In the data rows, the value 128 means zero.
Here are some points:
[ 75 120 155  80 155 122 126 221 185  99 121 113 195 101  74 114]
[115 204 168 145 150 249 231 168 193 145 160 158 235 194 120 114]
[154 128 115 152 167 122 105 128 134 121 123 112  88  88 138 207]
[128 176 168 102  84 127 161 248 140 153 151 152  62 181 198  61]
[141 134  48 132 101 154 130  74  50 120 142 190 155 207 176 114]
[115 159 128 141 122 159  95 114 171 215 166 174 115 115 135  88]
[233 164 208 164 132 124 112 208 151 255 127 148 115 207 174 114]
[115 108  88  92 160  99 108 141 137 121 130  74 102  88 140 154]
[141 139 195 218  93 165 198 221 188 177 211 167 128 128 119  88]
[207 173 142 201 138 113 149 181 129 119 212 129 142 141 180 194]
[ 88 171 102 102 128 154 146 128 136 126 145 156 142 128 133  48]
[128 115 155 131  71  27  60 114 113 151  74 116  62 154 115 101]
[141 137 128  78  69 139 166 155  98 130 112 178 181 181 126 101]
[101 168 168 121 111  83 123 128 136  98 159 121 181 115 105 154]
[154 136 142 146  39 113 136 141 107 121 112 151  62 101 150  88]
[128  72  88  90 183 119  89  88 117 121 116 143 155 128  71 181]
[207 164  88 188  68 119 158 114 105 122 133 142 115 168 154  48]
[115 148 115 143 160 133 102  88 125 115 124 106  75  75 151 181]
[181 118 128 141  84 214 211 114 163 154 145 152 155 194 100 141]
[128 107 128 113 143 116 109 114 139 105 120 101 128 101 118 181]
[115  85 115  86 152 124 134 141  90  97 110  57 115 115  79 154]
[ 88  93 115 109 149  89  57  21 117 118  83 114 128 101  79 114]
[101 127  88  87 190 131 105 128 121  45 122 110  88  75 110 154]
[ 75 120 128 105  93  63 119 101 110 125 173 126  88 101 138 141]
[115 103  62 146  90 124 121 101 108  90 148 121 115 141 108  35]
[154 156 168 210 110 205 194 128 193 189 146 170 195 168  96 141]
[181 159 168 187 104 135 132 181 107 143 150 172 128 168 160  48]
[101 111 115  82 168 111  85  88 125 110 102 107  62 101 127 141]
[101  98  75  82 161 127 127 128  95  95  70  53  88 101 168 167]
[167 102 142 208 105 141 158 128 140 106 121 158 168 128 150 141]
[115 131 115 145 149 102  82  61  69 102 129 123  62 115 170 128]
[ 75 100 155  87 110  76 111 168 156 146 120 110 115 101 115 154]
[115 130 155 201 167 102 137 101  59  73 105  72  88  88 182 194]
[154 205 182 104  69 143 151 128 179 176 228 205 195 181 159 114]
[ 88  97 142 118 160 100 117 141 143  92  99  70 128  88  42 154]
[154  99 115 136 181 128 135 155 150 105 140 113 155 115  84 128]
16 more points follow, each with its number after it:
[181 171 142 103 139  92  59  74 150 107 102  89 181 128 110 154] 0
[101  80  62 104 133  96  61  88 120 138  52 144 142 128  80  61] 1
[ 88 115 102 185 138 155 147  74  96 172 212 156 102  88  96  61] 2
[141 131 115  84 115 163 155 141  67 115 105 179  62  62  89 101] 3
[ 88  68 115 114 129  53  63 128 105 134  94  62  75 115 190 141] 4
[ 62  57 128 156 165 153 146 114 190 150 187 124 195 128  61 101] 5
[128 149 115 141 220 132 102 155 167  94 132 122 128 101 127 154] 6
[115 128 128 176 134 158 156 168 163 152 175 177 155 154 146  61] 7
[115 181 168 107  89 191 255 221 148 126 138 138 128 141 137  61] 8
[115  96 102  50 103 113 146 141 125 103 139  88  88  49  66 181] 9
[115  82  88 115 129 111  98  74 113 131 166 112 142 115  84 154] 10
[154 216 221 201  98 180 177 221 149 121 175 142 142 128 113  48] 11
[194  99 142 114 127 137 124 155 141 123  94 126 155  88  70 141] 12
[233  92 182 114 108 208 220 221 179 187 115 124 195 220  38  88] 13
[101 141 168 193 139  69  97 128  76 104 131  92 142 128 133 154] 14
[194 154 115 140  83 139 137 114 167 136  94 135 115  88 140 128] 15
Which of these numbered points is nearest to each point below, looking only along the 7 directions in which the first points spread most? Its number follows each.
[101 188 142 168  98  96  82  74  99 123 107 165 181 168 169  48] > 2
[233 150 182 255  75 126 124 181 178  90 246 158 235 154 116 114] > 11
[101 131 182  90  40 130 134  48 149 144 109 217 155 128  90 101] > 2
[115  81 115 104 101 140 113 141 100 117 110 186  75 128 132  61] > 3
[115  81 102 146 119 206 172  88 139 175 162 187 208 141  89 101] > 5
[ 88  81  62 125 122 166 172 141 147 137 111  83 142 128 133  75] > 3
[128 155 115  73 139  70 121 114  50  94  45  40  49 115 171 154] > 4
[115  83  22  35 115  54 106 101  59  58  84 146 102 115 118 128] > 1
[101  89 155 125 176 157 151 141 129 137 128  98 102 141  77 101] > 12
[154  76  62 107 173  64  67  74  43 110 123  90  49  88 178 207] > 4
[ 49  95 102 129 135  96  91  88 153 104 157 120 142 128 164 141] > 10
[ 88  63  88  96 180 130 145 168 124 135 134  82  88  75  66 141] > 9
[ 75  50  88 100 138  93 144 141 117  50  58 135 128 101 100 154] > 9
[ 75 105 128 158 156 114 109 114 126  99 185 133 168 101  69 128] > 5
[181 172 168 131 144 102 127 141 158 117  66  67 168 128 110 167] > 12
[167 130 168 212 131 198 193 235 247 218 226 141 181 207 109 101] > 11
[101 106  88 121 126 170 183 141 105 138  96 115 115 154 149 128] > 3
[141 143 128  87 136 129 148 168 159 112 157 105 155 101  83 194] > 6
[194 120 115 136 143 117 106 128 162 145 150 108 155 101  64 154] > 12
[154 159 195 126 160 118 137 221 188 119 173  93 115  62 104 194] > 6
[207 131 115 164  88 111 166 181 124 163 101 149 155 181 152 141] > 15
[194  95 195 182 137 222 251 195 204 204 124 170 128 141  75 141] > 13
[181 216 142  46  50 154 161 128 149 129 130 147 155 168 104  75] > 7
[194 148 128 184  85 218 231 128 180 180 182 196 195 194 166 114] > 7
[ 75  48  88 124 145  69 119 141 111  61  88 117 128 101  90 181] > 9
[ 88 132 128 121 135 113  85  74 132 122 128  94 155 141 195 181] > 0
[115 146 102 125 130 103  91  88  92  88  77  12  75 115 182 154] > 4
[141 184 155 159 164 100  59  74 147 155 182 119 155 154 177 154] > 0
[128 143 168 111  95 175 185 101 111 153 142 180 195 207 134 101] > 7
[101  70  62 111 150  76 114 114  95  93 112  82  62  88 174 167] > 4
[ 88  84  88 108  90 143 119 101 124 151 139 139  62 141 128 101] > 3
[101 157 128 101  48 156 177 101 125 126 146 172 208 181 117  88] > 7
[101 110  88 114 179  93  72  61  82 117 110 133 128 101 137 141] > 10
[101  95 128 200 187 111  73  48 108  96 114 105 128 115 137 167] > 10
[115 105 102 136 167 105 101  74 117 137 104 100 128 101 117 154] > 10
[115  86 128  88  77 138 111 114 139 163  96  97  75 115 111  88] > 3
[220 119 128 123 107 195 176 128 227 226 103 144 195 168  58 114] > 13
[ 35  73  88  25  84  82 106 141 115 110 121 118 128  88 113 141] > 9
[194  83  35  61 105  86  95  74  81  81  71  93  88 154 173 181] > 4
